Each row is where one point has got to under a steady rotation. How many ticks took it there?
The counts run from 0 to 266.
[  8   6  -4 -22   0  19  29 -31   4  -2  -4 -31  -5   9  -7  23  -3   3
  13  -8  10   4  15   9  -6   8   9  19 -18  -5  15  19 -10   5  16  -4
   2  18  12  20  12 -22] => 203
[ -2   4  -1   2  -3  -6 -11 -11 -12 -34   4 -25  11   2   4  -5  -7  -4
   2 -19   7 -28  22  14  -6 -15  14  22 -27  16 -11  -3  -7 -19  12 -15
 -22 -24 -11  14 -13 -10] => 56
[  8  20 -18 -13  14   9  16 -32 -12  20   8 -25   0   7  -7  21   4  -1
  16  -2  -1 -13  14   9  -7   0 -12  17 -10 -12  20   6   5 -15  34   2
   2  24  10  11   8  -9] => 210
[  8  14  -3  11   1   1  20 -30   9  33  16 -18 -11  -8 -29   2 -10  -3
   4   2   0  18 -23   9  -2  14   3  15  -7  -7  11   5  22 -17  -1  12
  22  14   3  24  11  -5] => 108
[  0  -4   7  -3 -14  -1  21  -9   5  24   4 -27  -7 -16 -16   2  -7  12
  -5 -16   5   9 -10  15  -5  30  42  26 -10  16  25  13   3   4   3  -2
   5   6  -4  10  -3   3] => 99
[ 15 -14   1  22  13 -15 -13   7   1  -9  12   1  -6  -3   8  -7 -23 -21
   8 -17  15 -28  11  -4  16  -1  10  -1  -1 -27 -27 -12   3 -28 -14 -16
 -18 -15  -4  11  -4   6] => 154
[ -2  -4  -2  -1  -6 -10 -14  -7 -16 -27   4 -25  16   1   8  -4  -6  -5
  -3 -24   5 -32  23  12  -8  -9  16  21 -21  14  -3  -2  -7 -16  15 -15
 -22 -19 -13   9 -14  -2] => 57
[ 12  11 -14  -9  12   8  11 -38  -6  19   9 -20  10  12  -4  18   0 -16
   9   2   3 -20   4  -2   1  -5 -18  15 -16 -19   4 -10   0 -23  28   7
   9  24  10  11  21 -11] => 212
[ 19   8 -26   7   9  -6   7 -16 -24  -2  13 -15  -6 -15 -24 -11 -14  -1
  25 -24  -1 -10  -4  20   7   9 -12   1  20 -31  -5  17  27 -10  -2  -5
  -3   9  13   7  -5   0] => 141
[  3 -11   6  -5 -15  -3  22 -12   7  30   3 -26  -2 -13 -16   3  -8   5
  -8 -19   6   6 -11   9  -3  32  40  22  -6   8  25  11   2   3  -2   1
  11  13  -2   9   0   7] => 100
[  9  11  -4   9   1   5  16 -20 -19  10  28 -14  27   7 -25 -19 -11   3
  15   5 -11 -19 -13  -7  15   2  -6  33   2  -8 -13   1  19 -19  -1  10
  15  -7 -14   6   5 -11] => 245
[ 18 -11 -15  -4  -2  -7   1 -15 -10 -10   0 -31   1 -23 -10  -9  -5 -11
   0 -45  20   0 -13  26  11  17  15  -9   0 -18   8   7   4  10  -7 -19
  -5  11   8  10  -2  -1] => 132
[ 11 -15   2  -1  -4   4  35  -7   3  -4   6  -9  -9   7 -13  12 -24   6
  21  -4   4  -8  21 -17   7  17  15  21  16 -25  -8  38   4  -7 -19  -1
   4   2   9  10   0 -11] => 171
[  5   5 -21 -11   6  14  14 -22 -18  -7   7 -37  13  11 -13   7   5  -2
  16 -15   1   4  16   8   6  -7  -4  13  -8  -9  20  33   6   3   5  -5
   6  14   2  22 -12 -31] => 35
[  3  -7 -15 -15   6   8   8  -8 -14   0   3 -40  16   6  -1  11   9  -8
   6 -26  12   1  22  10  12  -1  17   8 -14  -9  29  25  -6   9   2 -12
   2  16   0  17 -12 -23] => 31
[  0  -5  14   2 -10  -6  10   3  12  21   5 -21  -6 -13  -6  -1  -8   7
  -9 -16   7  -1  -1  13  -5  26  47  26 -22  24  16  -2  -6  -8   4  -6
  -4 -11 -14  10  -9   9] => 94
[ 23  -8 -20  -3  -1  -6  10 -24 -16  -9   7 -21   6 -16 -19  -8 -13 -12
  10 -32  12  -4 -16  12  11  15  -5  -4  17 -34  -5  14  14  -2  -8 -10
   5  15  17   7   8  -2] => 138
[  9  14  -6   9  30   9  20  -2   3  39  22  -9 -14  10 -11   5  -4   1
  34   9  -6  -4  16  -5  19   7   3  17  -4 -26  12   8  11 -21   5   8
   0  13  -1  10  -6 -11] => 9
[  1  14   0  27   8  -4   0  -4  -7  15  31  -7  15   6 -14 -19 -11  -4
  11   7  -9 -22  -6  -3   8  -6   8  30  -8   2  -9 -11  19 -31  -3   8
   3 -22 -25  16 -11  -8] => 251
[  0  -5  23  17  -7 -12   3  -8  17  17  15  -5  -5   2  -2  -3 -18  -5
  -7   5   2 -16  -5 -10   0   8  29  28 -26  16 -12 -24  -3 -35   4   3
  -3 -21 -17  13   7   8] => 86
[  8  15  -9   0  19   1 -11 -12 -10  10  12 -20   9   2   8   3   5 -12
   6 -11   5 -31  11  17   4  -9  -2  11 -33  -1   1 -34  -5 -25  33  -8
 -18  -4 -10   6   4  -4] => 221
[ 14   1   0   3  22  13  29 -10   9  28  21  -7  -8  13 -13   5  -7  -5
  27   9   2  -1   7 -17  25  13   4  15   0 -34   1   7   6 -19  -4   9
   9  15   5   7  10 -13] => 7
[  8 -10 -12 -16   1  13  14 -23  -9  -9   4 -37  20  14  -8  11   5 -13
   5 -19  13   5  11  -4  15  -3   8  12 -12 -14  15  25  -6   5  -4  -7
  13  19   4  22   2 -31] => 33
[  9  17   2  -3  12  12  -4  -9  -6  -9   8 -25   6  -1   4  -5   4  -4
  10 -18   7 -25   9  25  10  -4   8  16 -39  10  -7 -28 -10 -11  24 -17
 -23 -20 -16   7   0 -13] => 225
[  9   8   0  -7   9   3  -8  -5 -12  -3   7 -29  13  -4   8  -4   5  -5
   4 -23   7 -29   9  23  10   1  13  14 -36   8   2 -28 -10  -7  25 -17
 -23 -14 -13   3   1  -7] => 226
[  5   3 -27   1  10  -8  -3 -24 -26   4  16 -24  23  13  -6   8   5 -20
   6  -7  -3 -21  15  -4   0 -19 -17  14  -4 -16  14  12  12 -25  17   3
   6  21   3  16  -4 -12] => 42
[  7   9 -10 -22   1  18  28 -27  -3   4  -2 -32  -7   5  -8  22   1   4
  15  -9   5   1  19  13 -10  10   5  21 -17  -4  21  20  -6   4  25  -4
   1  20  11  17   7 -20] => 204
[  5   6   2  25   5  -3   3  -9  -7  14  32  -7  21   9 -15 -17 -13  -9
   8   8  -7 -22 -10 -11  12  -6   3  31  -6  -5 -15 -12  17 -32  -7   9
   8 -19 -21  13  -3  -7] => 250
[  1 -13  25   7 -13  -8   7  -4  21  12   6 -14  -4  -4  -2   0 -15  -3
 -16  -8  12  -7  -6  -3   1  16  45  25 -28  20  -3 -16 -10 -18  -4  -3
  -1 -16 -16  13   5   7] => 91
[  1  -8   6   5  14  -3  -5   4  21  17   1 -10 -15   7  22  31  -7 -17
   0  -4  19 -15  34  -9  -5  -2  30   7 -27  -3  10  -4 -17 -19   9  -7
 -14   3  -1  23  -3  -3] => 190
[ -1  -2   3   3  -3  -4 -11 -16  -7 -35   7 -22  13   8   6  -3  -9 -14
   1 -14  10 -23  17   4  -1 -19   6  20 -30  11 -19  -9  -7 -23   8 -14
 -16 -21 -11  17  -2 -15] => 55
[  6 -15 -15 -16   4   7   9 -15 -14  -2   3 -39  23  10  -2  11   8 -15
   0 -23  13  -1  18   1  14  -1  12   8 -12 -13  23  24  -9   6  -1 -11
   7  23   0  17  -4 -26] => 32
[ 16  -5   6  -9   8  20  41 -10   9  14  10 -12 -10   6 -14   1  -9   6
  29  -2   6   1   6  -9  24  25  16  20   6 -31   0  18  -2  -4  -5   2
   6  14   8   0   8 -13] => 2
[  8 -14   1  -2  -4   4  27   7  -2 -11   2 -12 -13  -4  -7   4 -23  12
  24 -18   6  -9  28   0   5  18  29  20  12 -16  -5  37   3   4 -17 -13
 -12  -7   4   9 -14  -7] => 167
